(in the rows, 128 means zero)
D: a few groups of rows, each row roughly a mix of its group's hidden directions:
D (78 x 18):
[[ 77 108 133 119 103 109  91  95 135 158 136 129 122  95 171 106 193 124]
 [144  92 118 141  89 151 104 165 102 129 135 163  93 114 164  68 125 162]
 [172 119 159 166  95 108 111 178 124 126 148 133 113 124 125  76  78 155]
 [ 86 195 115 108 157 139 143  71 103  88 129 106 130 148 116 155 139 126]
 [154  98 124 115 154 123 162 108 168 124 100 109 201 100 109 167 149 133]
 [ 90 122  74 104 120 171 143  87 109  93 110 155 125 125 167 142 172 123]
 [156 169 163 146 139 130 136 175 100  95 124 131 114 163  86 123  68 136]
 [124 138 141 157 138  97  85 106  85 167 150 114  79 162  85 138 118 159]
 [ 68 162 131 141 106  97  90  95  96 148 162 104  89 151 149 105 141 123]
 [121 141 107 109 157 131 179  99 153 113 103 106 174 128 119 191 140  86]
 [168  81 113 125 109 168 119 178 123 112 124 175 116 117 145  87 114 169]
 [ 86 158  89  96 146 171 144  91 114  84 115 153 113 150 138 168 149 107]
 [107 145 158 110 149 141 141 146 144  82  83 109 210 147 122 110 130 132]
 [120  82 106 110  90 141 130 156 172 133 133 146 148 100 193  88 145 109]
 [176 118 155 165  98 109 115 179 125 124 149 133 114 125 123  78  75 155]
 [139 124 182 112 135 122 120 127 197 114 112 153 164  67 127 124 152 108]
 [157 155 179 172 121  84 109 134  87 139 145 106  99 120  93 109 101 161]
 [120 141  90 150 127 122 123 112  61 151 153 106  76 179 113 142 107 149]
 [153 150 102 110 131 141 202 140 151 112 127 119 135  95 148 166 116  70]
 [118 138  87  90 142 158 183 119 157 112 117 133 143 115 152 174 142  72]
 [ 81 158 179 104 152 117  71  85 154 127 131 133 136 118 110 114 167 143]
 [183 103 142 130 108 130 162 177 172 121 124 153 136  71 146 126 114  97]
 [130 134  93 119 157 123 161  61 132 146 128 107 129 110 111 198 154 108]
 [119 178 152 130 173 134 129 117  82 111 106 112 124 171  69 158 115 146]
 [172 159 145 153 154 125 139 141 101 110 126 120 116 163  67 148  70 150]
 [103 141 121 141  92 135  93 150  87 131 157 147  64 153 159  80 113 135]
 [160 100 165 122 118 120 123 141 195 135 125 163 138  58 138 124 145 105]
 [171  95 125 167 106 104 114 165  98 177 151 131  76 139 115 125  96 141]
 [ 96 124  62 101 124 160 171 107 127  94 115 129 150 146 165 161 146  99]
 [117 163 174 147 155 113  98 122  73 127 116 109 119 162  75 123 122 171]
 [158 103  91 158 108 129 151 179  76 146 131 110 110 174 130 122  84 141]
 [ 98 165 106  91 142 161 171 103 143  69 109 123 169 118 153 140 145 105]
 [109 129  80  89 155 160 170  99 151 121 110 129 150 128 140 182 155  89]
 [111  78  89 100 103 152 130 140 178 131 128 152 152 113 186 107 152 106]
 [101 107 104 128 112 141 103 173  86 148 136 114 122 188 148  78 114 163]
 [132 174 152 143 168 117 125 101  82 123 119 108 112 158  64 165 114 149]
 [102 161  96 122 112 146 138 164 107 109 150 137  84 188 149 127  85  93]
 [172 153 157 151 144 128 141 173  99 108 121 116 131 157  83 116  68 154]
 [ 76 163 154  90 154 143 116 101 154  87 105 122 182 129 131 112 161 131]
 [146 109 129 167 124  94  91 110  96 184 153 125  72 145  95 145 117 147]
 [113 155 150  94 144 140 142  92 181  88 114 143 163  77 138 141 161 101]
 [ 97 119  65 101 116 180 146 113 109  86 117 161 119 141 170 137 151 124]
 [114 119  70  99 127 185 163 116 118  84 103 163 129 130 160 151 149 113]
 [173 115 170 135 158  97 138 136 169 149 115 101 180 104  80 149 118 136]
 [104 132 117 123 143  94 157  81 152 140 121  75 185 123 127 171 155 102]
 [163 170 162 156 153 112 139 138  86 119 125 103 116 148  69 139  85 154]
 [175  76  82 146 100 141 180 170 131 132 112 133 143 121 156 136 105 107]
 [180  84 168 149 122 113 103 153 139 155 124 136 140  84 113  88 129 175]
 [174 145 157 152 134 128 140 185 105 109 123 116 136 152  94 101  68 156]
 [172 129 177 149 139  86 126 171 155 160 140  98 146 129  88 122  84 128]
 [164 108 152 160  86 110 105 177 135 127 152 141 113 118 141  68  87 148]
 [149 168 183 148 151  90 109  94 131 137 142 128  96 103  72 161 122 127]
 [156 125 159 151 127 130 106 183 107 115 124 129 134 164 100  81  79 173]
 [139 156 196 139 163  92  95 103 143 152 130 115 129 112  67 139 131 143]
 [105 155 163 149 150  99  88  85  80 144 127 111 105 145  82 141 147 163]
 [116 174 149 106 164 162  99 118 116  93 128 173  83 156  85 147 118 139]
 [178  81 147 154 106  97 129 175 148 163 135 107 157 104 130  91 106 149]
 [148  99 151 149  91 121  95 183 134 126 139 142 130 131 146  57  99 158]
 [168 108 151 157  98 119 110 186 130 124 142 135 126 132 130  68  80 159]
 [125 146  85 110 137 149 189 143 140 103 117 119 145 160 137 174 103  72]
 [ 95 196 163 142 133 111 105 112 100 139 144 124  66 150 112 130 115  95]
 [160 150 194 157 143  81 118 147 143 166 134 100 125 117  83 127  98 116]
 [157 134 182 150 135  87  89 111 143 164 152 143  84  94  85 145 128 132]
 [175 111 188 161 124  92 105 178 133 158 130 133 114 117  91 116  99 140]
 [166 104 149 125 158 108 148 116 170 139 106 104 195  96  92 159 139 139]
 [172 115 154 165  90 106 109 175 131 126 155 139 107 119 132  77  80 147]
 [ 95 112  81 118 115 156 132 165  88 124 122 109 146 189 162  88 118 151]
 [155  92 101 118 112 182 125 172 117  99 121 184 108 127 149  97 115 160]
 [143 147 151 140 160 140 114 152  94 108 108 123 136 186  71 122  87 170]
 [176 134 165 169 117 106 118 169 105 127 140 117 116 135  99  91  75 165]
 [ 94 106  70 109 110 163 145  90 113 102 112 145 137 116 179 132 176 128]
 [130 122 193 122 130 121 102 195 151 121 109 128 168 130 119  76 119 147]
 [ 87 116  92 135 126 131  93 114  75 156 136 107 111 196 130 111 130 164]
 [ 88 145 122  86 141 158 144 101 164  82 104 131 183 113 156 124 162 112]
 [166 115 185 144 126  95  97 127 169 158 142 155 101  73 101 135 134 121]
 [ 85 193 110 106 154 143 147  79  98  86 128 103 132 154 121 151 134 127]
 [151 106 159 147 108 126  77 157 112 143 144 154  93 114 126  69 119 180]
 [142 141 135 162 131  98 101 114  83 166 158 117  66 152  88 146 106 149]]
one row of each group, then the others: which group is each in?
[187  87 155 146 119 115 117 187 146 148 135 130 141 113 113  90  95 164]	B
[101 105 162 143  92 110  65 146 122 140 139 142 117 127 152  62 145 158]	G
[ 86 154  83 114 138 156 155 116  85  94 112  96 156 186 141 127 124 138]	Y

[173 147 170 174 118  91 116 146  97 134 147 111 102 124  92 106  85 161]	G
[144 103 181 124 118 123 108 202 161 130 113 140 161 114 132  77 119 138]	Y
[155 155 185 150 132 119  93 166 116 143 140 148  74 132  94 100  90 135]	B
[ 88 109 107 115 116 116 113  68 146 157 139 129 119  92 162 146 191 109]	G
[153 102 169 118 121 123 122 145 197 127 118 160 152  63 138 116 147 109]	Y
[167  95  73 137 107 150 195 153 129 114 111 129 146 119 159 148 107  98]	Y
[104 100  92 121 102 163 123  95 100 112 112 161 115  96 177 108 181 145]	B
[ 80 120 122 118 124 126  81  65 108 125 136 135 124 116 141 112 186 173]	B
[104 123  85 136  79 141 127 157  95 126 151 135  88 153 187  88 113 116]	B
